Rows swapped in pairs by one turn or mirror: which row each one swaps with
The rows were stretched afterwards, more along some directions than others.
pir: [-19   6   3  15  48  45  -8 -36   0  52  18  28 -26  27 -40 -11  36 -11
  -8  38  -9   0 -10 -31  -1 -24]
gud: [-21   6   2  -1  43  26  -8 -29   0  40  17  24 -23  26 -14  -6  34  -7
 -11  30 -17   6 -14 -27 -20 -21]
tet: [-11   3 -19  42  -1 -32 -48 -19  27  29  10  41   1  29 -43  -3   1 -26
   2   1  -1  10  -6   8  -6  10]
Fasa: [-22 -15  11   6 -21   5 -19 -37  19  18  24  28   7   7 -53 -19  23  -3
 -38  26   7  25 -13 -41 -17 -37]
kal: [ 34  15  14 -30  11  10  -3  -4 -25  35 -22  25   1  -8 -32 -15 -29  20
  19  -1   7   3  18  -5  23 -20]
fak: [-48  -1   8 -17  -5 -21 -27 -16   6   3 -10  19  20  12   0   1   6   0
 -13 -32  -2   0  -8  -2  -8   5]
dazuf: [ 18  -3   8 -13  -6 -20  -7  13 -10 -15  -3 -19  -9 -24  42 -14 -37  22
   3 -28 -11  21  -9  27   4  11]
piraz: [ 23  -2   6  30  12 -18  10  27 -32  22  16  -7 -10 -22  12 -13   6  13
  -6   3 -17  15  11 -15  20  39]
tov: [-20  -6   7  11  38  41   6 -24   8  26  12  11 -27  23 -26 -11  33  -2
 -10  31 -17   9 -13 -23  -3 -18]
Zesen: [  8  -5  -1  13  -5   1 -23 -34  38  15   2  18  -6  53 -65  -9   7 -17
 -43  36   3  -1   4 -34 -23 -37]
Nilup: [-10   9 -18   0 -18 -26 -18  13   2   3 -10 -17  35  18  23  26   8   4
 -19 -22   9 -20  15 -13   6  43]
Deku: [ 19 -10   7 -23  -3  12  26   0  -4 -11 -23  -9  13 -45  20 -24 -14   1
  21 -12  18  -2   2  10  24  -2]
vesim: [ 44  11   2  44   9  13  20   2 -14  48  15   1 -35  16 -29   1   0   8
 -16  -3 -21   3  -9  -3 -13 -35]
rak: [ 24  11 -14  -7  -2  12  -1   2 -29  43 -25  33  17   9 -33  -8 -10  19
  32 -52  10   1 -17  21   0 -36]
fized: [-12  -7   3  -1  13  27  -4  12  -1   4   1   4 -34 -18  11 -18  -8  -9
  18  20  11  21 -34  18   8   8]
Nuvut: [-22  42 -32 -28  28  12 -36 -20  19  29  -8   3   5  35  14  28   7  -4
 -12  -6  -2 -28  -9  11 -15  -1]
sen: [ -6 -10   9   5  38  28  -4 -36   8  38  17  26 -23  21 -31  -6  27  -7
  -9  40 -12  18  -8 -27 -19 -34]
nim: [ 26  -3  28   1  16   4   7   7 -33 -10  -4  37  10 -18 -15 -16  -4  -2
  22   0  12  -9   1  23  13 -34]
daz: [ 44 -31  -5  21   5 -32  21  40 -20  -5   4  -9 -10 -17  27  10  -6  17
  23 -32  -9  15 -25  23  -5   6]
noku: [ 23  12 -21   1  17   1  16 -10  20  31  16 -13   1  51 -11  31   5   2
 -48   8 -11  -9  -5 -28 -20 -11]
bik: [ -9  10 -13 -50   3   3 -17 -16  11 -42   0  11  37   9  13  16   3   6
 -20 -11 -16  -2  21 -20  -6 -31]
bize: [-10  12  -2 -13  25  37  -6 -42   9  65  -6  32  18  46 -24  -7  30 -23
 -10   7  17 -39  16 -43  -3 -23]
raz: [ 23  -2   2 -19  -5  -6  21   4   0 -10 -20 -18  13 -41  25 -14 -11  -3
  15   6  14   5   3   0  18  15]
boku: [-26  -5 -17   1   2  -5 -25 -11  13  24 -14  16  27  12 -14 -17   6  -7
  -3   8 -12  15  10 -18 -11  36]
Fumel: [ -7   4  -1 -19  20  35  21 -25 -16  -1   6   1  -8  -1  -4 -29   8   7
  29  12  23  -7  -6 -23   2 -30]
dekan: [ -7   0 -20  -4 -11 -10   9 -28  20  32  14  -4  32  11 -25  -5  25  22
 -33 -12  -5  -2 -21 -36 -11  -6]
Vibop: [ 16  15  16  21   3  29  17 -31   6  32   1  -9  -7  16   0  -7   9  17
 -18  25   9 -36   5 -11   4 -13]
Soves: [-17 -12  -3  12  35  17  -2 -34   5  39  26  18 -23  30 -20  -2  38  -7
 -22  38  -7  19 -19 -37 -27 -23]
gur: [ 30   3  -8  15  12  25  21  33 -13  11  16 -23 -25   9  21   1  23   1
 -14  21  -8 -31 -16   8  15  25]
namim: [ 24 -16  14  20   2 -18 -13  24 -12 -28   8  10  -7 -21  14  14 -24 -11
  12 -11   9  17 -10  30  -1 -15]
seg: [ -6  33 -29 -10  21  24 -31  -9   6  41  -4   8 -18  22  -3  21  15   3
  -5   6   2 -26  -9  20   0  -6]
Gesi: [  2  42  15  26  21   8  -6  30  -7  62  -3   6 -27  26  -5   1 -15  -8
   9  -9   6 -44   7  19  23  38]
zizak: [-27 -15   9  19 -10   6   8   0  34  11 -12 -15 -25  23   2   1  17 -32
 -16  19   7 -23   0 -12 -11   6]
Dupof: [-13   3 -24 -10  32   4 -13 -35  21  10  -4  19  31  28 -57  17  42 -20
 -44  24  -9  -5   3 -53  -2   0]
Vugab: [-23  -7   6   9 -16   9  10 -15  41  10 -11  -7 -15  25 -11  -4  17 -29
 -22  18  10 -25   0 -14   3   4]
buza: [ 23   3 -20 -17  12 -17  11  27 -23  41  -6  23   7   2  -1   8   9  20
  12 -27   2  14 -21  16  -5  12]
Tinip: [ -5   5  -3  17   8   6  -4   5   9 -14  -2 -20  13  27  35  30  -8 -18
 -20  14 -19 -35  26   3  -9  19]
Veken: [  6  -5   5 -32   2   9  15 -21  10 -15 -29 -11  23 -36   7 -17 -18  -5
   8   1  13   3  12  -5  16 -15]
dodir: [-11  13 -24  -4 -12 -22 -29  22  -1  -5 -19  -9  27  16  15  24 -10   7
  -5 -33   4 -16  23  11  11  38]
Fos: [ 23  -1   8 -11   0  -5  26   1   0 -20 -16 -13  21 -46  17  -8  -7  -3
  16   2  13  -3   1  -2  18   5]
kof: [-17  31 -26 -13  17  10 -33 -11  22  41  -5   9  -2  28   3  25  10  -3
  -4  -3   6 -25 -12  25 -13   4]
mivek: [-49  13  -1  -7   5  28 -14 -39  35   1  12   1 -16  23 -20  32  28 -24
 -58  51  -1 -18 -10 -26 -16 -28]
vit: [ 24  20 -20   1  35 -10 -22 -26  15  54  -7  20  -7  12 -17  17  12 -23
 -25  12  -6  -4  28 -26 -12  -5]
gagub: [-19  27 -21   1   6  -1  -3 -13  10  -4  10 -14 -32  21   4  34  26  -8
 -21  22   7 -37   7  -9 -24 -18]
figeb: [-21 -20   1  13  -9   0   4 -25  49   5 -10  -8 -13  30 -24  11  26 -34
 -41  24   4 -15   8 -38 -17  -9]
tasol: [-18  12 -18 -10 -14 -24 -31   2  11   0 -15 -12  30  31  11  17  -3  -5
 -27 -21   1 -20  25  -9   8  43]
fufem: [-24  -9   7  17 -10  -2  10 -15  40   5  -4 -15  -6  33  -6  16  30 -37
 -32  34   7 -27   5 -39 -13   9]
vul: [ 12  -9  13  22   8   1  13  20 -26   2  13 -10   1 -14  12 -19  -4  14
   2   1 -12  14  19 -14  22  28]
sela: [-22  12 -10  11  36  -9 -20  25  17 -16   8   8   7  21  25  -2  -3 -23
  10 -27 -17   5   2   0   2  40]
Nifi: [  7 -15  -4  13  -1 -20 -23 -12   2  34 -34  35 -10  13 -31   1  17   9
  15   0  14   9  -2   3 -16  -1]
bave: [ 30 -29  26  14 -15  17   8 -32 -22  -3  29  37  -3  -4 -24 -26   3   8
   9  33  -5   9   1  -6   7 -67]
Tukaz: [ 24 -16  10 -21  -2   1  22  -8   4 -20 -26  -1   2 -34   6 -17 -17  -7
  16   2  10  10   7   6  23 -12]
Suful: [-11 -20   6  23 -18  -1  13  -9  40   5  -2 -15 -13  28 -14   5  29 -28
 -25  33   8 -19  -5 -39 -17   2]
Lin: [-16  26 -37 -24  11   0 -27 -21  12  28   3   1   4  23  13  33  19   6
 -24   3   7 -16 -15   9 -22  -8]
fud: [ -7  15 -22  -8  -7 -11 -20   6  -2  11 -14  -8  38  29   7  19  -2   4
 -12 -27   8 -28  16 -12  15  29]
nuza: [-10  31 -32 -21  14  16 -23   8  11  14 -18  -7  -6  11  18  22   2  12
   5 -18   0 -20 -14  41   5  12]
sele: [ 15  -8  15   7   7 -17   6  22 -34  -5   4  -6   5 -24  26 -17  -5   8
   2  -7 -12  13  21  -2  25  39]
fiz: [ 20 -11   7  24   3 -23   9  21 -23   6  11 -16   5 -23  22  -7   5  11
  -8   3 -10  22  13 -23  14  41]

bave is swapped with tet
vit is swapped with bize
Fasa is swapped with namim
kof is swapped with sen
Dupof is swapped with gur
vesim is swapped with rak
dekan is swapped with daz
bik is swapped with sela

